R: a few groups of rows, each row roughly a mix of its group's hidden directions:
R (97 x 13):
[[-21  36 -11  -4 -20 -12  23 -17 -62  14  47 -36  -1]
 [ 26  -9 -22 -43  13 -10 -25  -9  22  -2   4 -59  52]
 [  6 -22 -24 -17 -14  -1  35  45   4  21  36  21 -61]
 [ 11  42  -5   5   7 -22 -12 -63  40  -7 -32 -18 -36]
 [ 16  46   1  14  10 -20 -44 -46  14   6 -42 -32  25]
 [-20 -26  42 -49  -8  24  11  -6  33  43  41  -8  12]
 [-25  14  -2  35 -44 -23 -17  54  19 -12  -4 -41 -31]
 [-16 -37 -30 -17  29  23 -15  38  14 -22 -61 -12 -21]
 [ 16  -9   5  21   1   6 -12 -33  76 -35  -5  36 -20]
 [  4  27 -68  13  -3  11  -4  27  25  43 -33  13 -25]
 [ -5  35   7  78  -3  22   4  43  13  12 -26   0 -11]
 [ -8 -14  58  17   4 -45  17  19 -19   3  39 -36  32]
 [ 24 -24  29 -26  -5 -28  27  13   2  10  44  -1 -66]
 [-16   1  -4  49 -10  34  44  -5 -52  33  -2  34  -3]
 [-52 -28  21  49  -3  26  26  -5 -41 -22 -15 -25  -7]
 [  2 -18  46 -34  -7   6   5  30  29  39 -45 -42  -8]
 [-31  36 -18 -24   6 -22 -14 -39 -33  37  30 -42  21]
 [-62 -18 -36 -32 -10   9  11 -19  12  40 -35  22  12]
 [ 21 -21 -67 -32  17  39   1  19 -27  14 -12 -34 -10]
 [ 39 -17   3  24  -1  11  34  39 -53 -30 -41   5  12]
 [  6 -79   4 -10 -16 -13 -23  42  10   8 -23  33   2]
 [ 52  -9 -20 -11   4  13  -1  37 -20 -47  56  13   9]
 [ 31  13  -8  32  36  22  -4   3  37 -44 -41  41  -5]
 [-17 -17 -11  13   4  -1  26  34 -73  -2   8 -28 -44]
 [ -4 -38  48  19  16  14  -3  56  -9 -35   5  14 -39]
 [ 14 -16 -41  29   1  16  25  32 -27  -3   8 -18 -69]
 [-44  69 -14  13  17   6 -22  20  13   9  25 -39   9]
 [-23  46 -35  -2 -27 -36   4 -47 -43  -3   2 -26 -13]
 [ 19   4  17 -30  20  26  45  26 -62  26 -25   8 -18]
 [  1  13  42  35 -15  23 -30 -39  -2 -56   4  25  26]
 [ 13 -44   7  10  16  18 -15  64  23 -13 -39  30  22]
 [-14 -18  15 -21   6  22  10  75 -39  31  -1 -13  28]
 [-29  17  14  57  -4  36  -5  22  -9 -26 -15   9  58]
 [-35   7 -26  29  -3  13  41  -6  -3  49 -44  41  -6]
 [ 22  51 -27  44  -8 -16 -15   7  18  29 -25 -28 -44]
 [ -1  -9  19 -17   9 -57  17  17   0  29  30 -56  36]
 [-15 -35 -27 -16 -19 -32 -20   5 -28  21  15  49 -52]
 [  6  14 -23  50  22  14  -2   0  -1  24 -59 -28 -46]
 [ 32 -17 -36 -15  15  42   5 -10  12  37  -6 -17  64]
 [ 22  27 -11  43   3  29   2  69  25   9  -2  35   4]
 [ 20  14 -18  56  15  10 -10  29  26 -57 -31  26  -1]
 [-33 -33  17  34  -5  18  22 -12 -55 -44  11 -34  -6]
 [ 10 -28  38  27 -37  17  18  45  37 -28  -2 -32  24]
 [-16   1  60 -45 -12 -37  -2 -26  34  24  14  18  19]
 [ -7  27 -38  44  21   8  -9  53 -39 -33   1  22  14]
 [ 75  19 -25  -9  26   6 -16  41  26   6   5  24 -13]
 [ 38  19 -32 -29 -11   9 -26 -39 -24 -16  34 -45  27]
 [  6  12  16   8  -8  15 -43 -48  14 -56 -12  -5  49]
 [ 26   6  27  65  17  31  12  56  -5 -19   1   5 -15]
 [  7  -5 -71 -30   8  20  16  20 -22  34 -13 -12 -43]
 [-31  -4 -41  14   5  25  28  11  -4  31 -54  37 -33]
 [ 13  -7 -34 -24  24 -35 -22 -59 -29  19 -25  32 -17]
 [ 20 -66  16 -29 -13 -10   5 -48  -1  10  11   6  45]
 [ 36   3   0 -29   3   0 -31 -29  37  -7  17 -30  65]
 [-15  55  -6  30 -12   4 -26  10  38  23 -32  18  49]
 [  5 -65   8 -19 -32 -38 -30 -15  37  16 -24   5 -16]
 [  5 -24 -20 -32  21 -10  -3  17 -63  33 -23  42 -23]
 [ 13  -7  49   1  -1  -1 -45   3   5 -75  19  -6  -9]
 [ 11 -45  40  11  20  23  -9  54 -23 -40  16 -10 -22]
 [ 24  27 -40 -42 -11 -15 -32 -42  -1 -16  15 -47  20]
 [-47   4  61  41  -5 -43   6  -8   5 -22 -16   6  22]
 [  4 -19  -3 -39  54  21 -10  30 -26  35 -32  33  24]
 [ 11 -77 -14  -8 -18 -39 -31   4 -16   7 -25  15  23]
 [  8  -4  13  29 -23 -10 -17  -3  79 -30 -25  -4 -33]
 [  6   1 -38  34   7   2  -6 -28 -39 -15 -24 -57 -41]
 [ -4 -16  52  29  -2  -2   2  29 -48 -40  35  -4 -31]
 [ 61 -12  -4 -12  40  -2   4  16  11  20 -14   0 -64]
 [ 65   7 -31 -31  42  -5 -27 -15  16  15 -31  -4 -19]
 [-56  -1 -21 -45 -33 -15   8 -13  27  43  -1  29  17]
 [ 10  11  28 -29  -2 -49 -37 -16  41 -33  17 -34  28]
 [ -9  -1   8   5 -35 -19   9  -5 -30   5  20 -72  49]
 [ 11  40   3 -29  45  19  17 -68  -9  16   4  -6  25]
 [  7  26  11 -19  40  23  -1 -66  47   4   7   2  27]
 [ 51 -39 -31 -46  30  10   0   0 -28 -33  25   2 -11]
 [-32  13 -35   6 -29 -58 -41 -30  -8  13  19 -27 -18]
 [-18  -5 -24 -15  12  13 -35  -9  45 -36 -68   8   0]
 [-21  27  16  37 -18 -15  38 -33   4  51   3  36  33]
 [  7   0 -34  13 -17   2  28  51   9  29  19  12 -66]
 [-49 -43  33 -54  -6 -12  17 -39  -5   6   6  11  18]
 [ 53  19  41  40  34   4 -26  -7  -9 -35 -14 -27  11]
 [-43  24   0   5  -3   4 -33  -7  67   4  49 -15  10]
 [-31 -35   2  12 -22  -5 -37  29  48  -5  37 -10  44]
 [ 16  13  37  24  -6  41  38  14  23 -33  10 -37  45]
 [-29 -20  28  53  12  27  10 -13 -44 -37 -20 -33   8]
 [ 26 -14  -4 -29  16  12 -33 -12  56 -10 -15 -19  60]
 [  8  54 -38  34  52   9 -15  -3 -12 -32 -24  18  15]
 [-26  16 -57 -40 -30 -19  -2  -5  31  49  -5  20  -5]
 [  8  61 -22  50  25   4  -8   0  10 -44 -25 -20  14]
 [ 19 -12  46 -37  27 -25 -22 -62  -3 -12 -13 -23  17]
 [ -5  45 -51  -7 -23  -7   3 -64  -9  23 -10  -7  26]
 [-46 -22  68  15  -4 -14  27 -21   0  21 -15 -16 -33]
 [ 20 -15 -44 -15   8  58  -7  24 -14  -8 -14  21 -55]
 [  2   5  20  32 -15  21  -7 -12 -71 -48  29  -7 -16]
 [-49 -56  27 -51   0   2  31 -18  -4  13   4  23   2]
 [ 28 -22 -42 -29  18  51  -8  31  25  12 -19  24 -36]
 [ 34  14  14 -20  -8 -24 -14 -28   4   3  52 -41  53]
 [ 23  21 -18  22 -27 -26  31 -46 -55 -26   3  -9 -28]]
which group is each row in? (one row of each group first):
[-77  12   7  45 -33   5   9 -15 -10   7 -22 -17  18]	W
[ 35 -48 -15 -14  30  63  -8  36  11   4  -9  -6  20]	E
[-26  39 -39  46 -16 -23 -19   9 -27 -28  32 -28  19]	G

[ 20  -3 -29  11   9 -41 -35 -42  20 -14 -53  20 -32]	G
[ 16 -51   5   0 -10  14  15 -33   3 -23  48  39  44]	G
[  4  49  -2  31 -17   6  -8  50  46  28  -4  35  18]	W
[-38  -1 -13  28 -17  -8 -40  74  26  -6  10 -10   0]	G
[  6 -62  -2  28 -58 -30  -6  35  -8 -24   0  -2   2]	G
[-13 -18 -37  -5  -4 -14   3 -48 -39  -6 -11 -53 -43]	W
[ 27 -16 -52 -24  10  51 -23   3 -36 -28  -6 -32 -11]	E
[ 10  20 -59 -38  -3 -20   4 -28  -4  35   1 -46  27]	E
[-19   8  23  13  -3 -24 -16 -40  12 -23 -17 -30  73]	E
